Rotation paths and how fast each direction turns (degrees each step):
Each turn is a multiple of 5 degrees from 10 to 175, or 0.
Each row of a path follows its step; steps can be skipped.

step 0: -8  19  15  -22  0  36  -3  0  13  -6  3  5  -4  -20  10  -7  7  2  -19  -2  -6  20  -3  13  14  -16  -5  3  -9  -9  -8  7  4  4  4  6  5  11  9  7  6  6  8  4  -5  5  5  1  23
step 1: -18  14  10  15  15  -16  -13  -15  -8  -12  11  -9  -16  4  -6  12  12  2  -3  -16  5  14  -14  -14  -1  23  -6  2  -3  16  12  22  -20  2  12  7  5  4  -14  -13  2  -6  6  -3  8  8  -4  -3  -13
step 2: 1  -11  -1  -14  -9  2  8  1  -25  -11  -2  2  10  19  -2  4  -3  -2  21  0  -7  2  1  -19  3  -6  -33  14  1  -3  -10  -15  3  6  6  14  -3  2  1  7  -1  -11  -27  14  11  -21  -9  14  1
step 3: 10  0  -2  -12  6  -16  1  -9  3  12  3  4  6  -7  8  -22  9  -21  -6  6  11  -15  13  8  12  9  8  -21  9  -10  2  6  4  -9  -4  -18  15  -2  -32  10  17  -2  -12  9  3  0  -10  2  21
step 4: -6  27  3  4  2  -13  -1  -8  0  10  -16  25  12  -11  15  17  -6  10  6  -19  -2  -21  7  -4  -8  -6  5  16  -3  -8  21  4  -4  2  -15  8  3  10  18  -1  -6  22  15  5  -2  4  7  9  5
step 5: 9  -13  3  -2  -3  12  11  -20  30  -15  7  2  -6  13  9  0  7  5  -13  12  -11  9  -9  -10  -4  -10  -22  -14  19  10  -8  21  5  12  6  9  -6  -9  5  -6  -6  20  14  -4  -13  -10  -10  -3  -7
step 8: 15  14  11  11  -9  -10  -1  1  3  -18  -5  -2  3  -30  9  -22  -2  -14  -12  -12  -11  3  -11  2  -2  -7  15  -12  23  9  20  0  -6  -2  15  3  22  3  4  5  -3  -13  -11  -1  0  -16  10  2  -9
step 9: -1  8  20  -17  -2  18  -13  -10  -25  9  -3  -3  -10  13  2  -5  -20  12  -15  -1  9  -15  -5  1  13  9  -7  16  -3  2  14  2  7  0  7  24  -12  6  -3  -11  -4  16  4  -23  -14  -8  -8  14  5
step 10: -7  -20  -9  -2  8  -17  -3  -16  5  1  22  -3  -7  0  -5  16  0  4  -8  12  -25  -8  7  -22  3  0  5  -2  -24  8  -14  24  0  19  6  -2  13  4  0  3  10  -10  -18  -1  -14  1  -12  -5  14
step 11: -10  0  1  11  15  13  6  20  -4  -3  -15  7  3  -7  0  -14  17  0  -9  -9  10  -2  1  -3  -6  -9  -30  7  -5  -10  0  0  -28  -6  -20  -1  9  11  0  13  -11  -7  -6  25  -2  -1  -3  -1  22
step 12: 0  4  3  12  8  -9  1  -27  -5  10  -8  -1  -17  5  9  -1  -1  -26  17  -24  -5  12  -8  5  13  6  -6  -17  -3  -20  -1  4  5  1  -12  2  6  -13  -20  -6  -5  19  8  5  4  -10  2  -1  -24
Directions:
-5  0  0  -3  5  -10  -2  2  0  0  -1  1  1  -5  3  -2  1  -5  -2  2  4  5  7  2  0  -3  -4  8  -4  4  0  0  4  3  4  -8  -1  6  3  0  2  3  3  0  -5  4  -2  -2  -3
110
5  -2  7  4  -1  2  3  -2  0  3  1  -1  4  5  3  -5  -8  -4  -4  3  4  5  -4  7  11  -3  -5  -2  0  2  -4  -4  -1  -2  -3  -3  3  4  0  -1  -1  1  -1  -1  0  0  1  4  1
120
-3  -1  -3  -3  3  3  7  0  3  -1  -4  0  -4  4  -6  -2  -1  -1  -2  4  2  3  7  0  7  -1  1  0  1  -7  5  1  -3  -2  6  1  -2  -5  -1  -11  1  5  0  3  -2  -3  -1  -2  3
160
-4  -3  2  -5  -7  -1  -1  -4  -3  0  1  0  -2  -3  -1  0  0  -2  -6  2  0  3  -6  -5  -4  1  -2  -5  -2  1  3  1  2  -7  -2  3  2  3  7  -9  2  3  6  -2  4  1  -3  6  -5
90
-2  1  4  -2  0  1  -3  0  2  -2  0  6  4  2  0  7  -7  3  -10  -5  -2  0  -6  4  2  -1  3  0  2  2  3  3  3  -1  7  2  -1  -4  2  5  5  8  2  -2  -2  0  1  -7  3
80

step 0: -2  3  17  0  2  6  13  2  13  13  6  1  13  23  2  9  4  6  13  -9  -5  -15  16  9  22  12  8  4  -12  21  -4  1  -23  3  -12  -6  -12  -13  12  16  -15  -22  -23  18  15  14  -3  16  1
step 2: 1  -5  10  -10  21  -3  0  5  18  -22  -10  11  -5  -13  0  13  -7  32  -9  5  9  1  25  8  5  6  10  -2  -16  -10  2  -16  -4  -13  6  0  -17  5  -11  -1  4  9  21  0  -27  13  -10  21  -3
step 3: -5  -6  20  -2  11  0  -7  -10  8  -18  -11  -17  -2  0  14  -6  -27  -9  -11  -8  12  -7  3  -2  -16  -9  6  2  -13  -18  4  -17  -16  -21  -1  9  2  -6  14  16  -1  18  3  -4  -11  33  -3  17  -11
step 5: -7  4  3  4  27  -3  29  -16  20  13  28  16  0  5  2  1  -6  2  -8  9  7  -26  -5  -7  4  5  -16  10  2  4  11  0  -2  -22  -10  10  3  17  7  15  11  7  0  9  -9  -18  2  -23  -9
step 6: 0  -17  12  -6  0  5  21  5  26  -15  1  24  -1  -13  0  14  -8  -4  -20  10  -11  -12  -22  -14  15  7  -13  -15  -14  -2  -3  -8  -5  -4  -4  18  -5  9  -10  -1  28  11  -11  1  14  -10  -11  -16  -5
step 7: -10  -10  7  -27  -29  13  12  -3  24  5  -15  12  8  0  -1  1  1  -18  -1  6  -17  11  21  -4  -5  -4  -6  -19  -5  -18  6  -22  -1  -24  -8  19  1  4  -7  -1  10  12  -13  -16  7  -8  6  2  3
step 8: -1  10  4  -8  -12  8  -13  -29  4  3  -6  -5  19  3  -9  0  8  -4  -15  2  -5  32  14  9  -5  9  -23  -8  1  7  -12  -26  -11  -18  -24  1  -15  0  16  16  -10  10  -12  5  10  -10  2  -6  10
step 9: 13  8  10  -2  -4  -14  -1  -18  20  11  7  8  -2  -6  2  3  4  16  -9  -10  -17  14  -14  25  -26  14  -24  -9  19  0  -24  6  -4  -3  -10  -4  -2  9  1  1  -25  7  -9  5  -16  6  4  -20  1
step 10: 8  3  5  7  -2  8  -5  0  25  3  14  16  0  -14  3  -12  -6  19  -8  10  -33  -18  -6  14  -2  0  -3  0  28  1  -12  -19  -6  28  -1  2  -1  -3  -15  16  -12  20  13  -4  -8  2  3  2  1
step 11: 10  13  7  6  -4  3  17  -1  9  9  -7  -18  -2  1  -5  2  -1  -15  -4  11  -27  -32  -19  8  9  -2  24  -16  6  5  -11  -28  4  9  -16  -10  2  -13  -1  4  -4  19  -5  -15  -2  8  2  20  12
step 12: 17  15  -2  7  16  6  4  -2  6  35  1  4  5  19  -9  2  8  -11  -5  -5  -3  2  -9  19  14  -5  26  -10  -22  -10  -13  -4  -9  3  -20  13  -14  -14  0  -12  -6  7  -7  7  9  -3  24  22  2
Directions:
-6  2  -1  4  -6  -1  4  4  1  3  -10  4  8  -2  1  1  6  -3  -1  -2  -8  3  0  1  -3  1  -4  0  3  8  -2  0  0  -1  4  2  -2  2  2  2  -4  1  2  2  2  0  -4  -5  -1
35
0  -2  -5  3  11  -2  3  5  1  1  -2  0  4  -1  3  -4  -2  -6  1  0  5  2  -1  0  -3  -1  4  0  -9  1  1  0  1  0  2  3  -1  5  2  5  7  2  6  -6  -2  3  3  -5  0
35
-2  1  -4  1  1  3  3  1  2  6  1  1  -7  -3  7  -4  2  0  2  1  3  -3  -11  -8  2  4  3  4  6  7  4  -2  -1  2  -6  4  2  1  0  -1  -4  3  -1  0  -1  4  0  2  0
60
2  3  -4  -1  3  4  -5  6  1  -4  -3  4  0  -5  4  5  2  3  -1  0  -1  -6  -5  -3  1  1  -1  -3  4  -5  -3  1  -4  -3  7  0  -2  0  -5  5  0  -2  -4  -6  -8  -5  -3  0  -3
90
-1  6  2  -6  1  4  -4  -9  -3  5  -4  -4  -6  0  2  5  2  0  5  -1  -3  4  -2  5  -1  -3  1  5  -4  -2  1  2  -5  2  0  5  -1  2  3  1  2  1  4  -5  5  -1  -6  0  -6
80
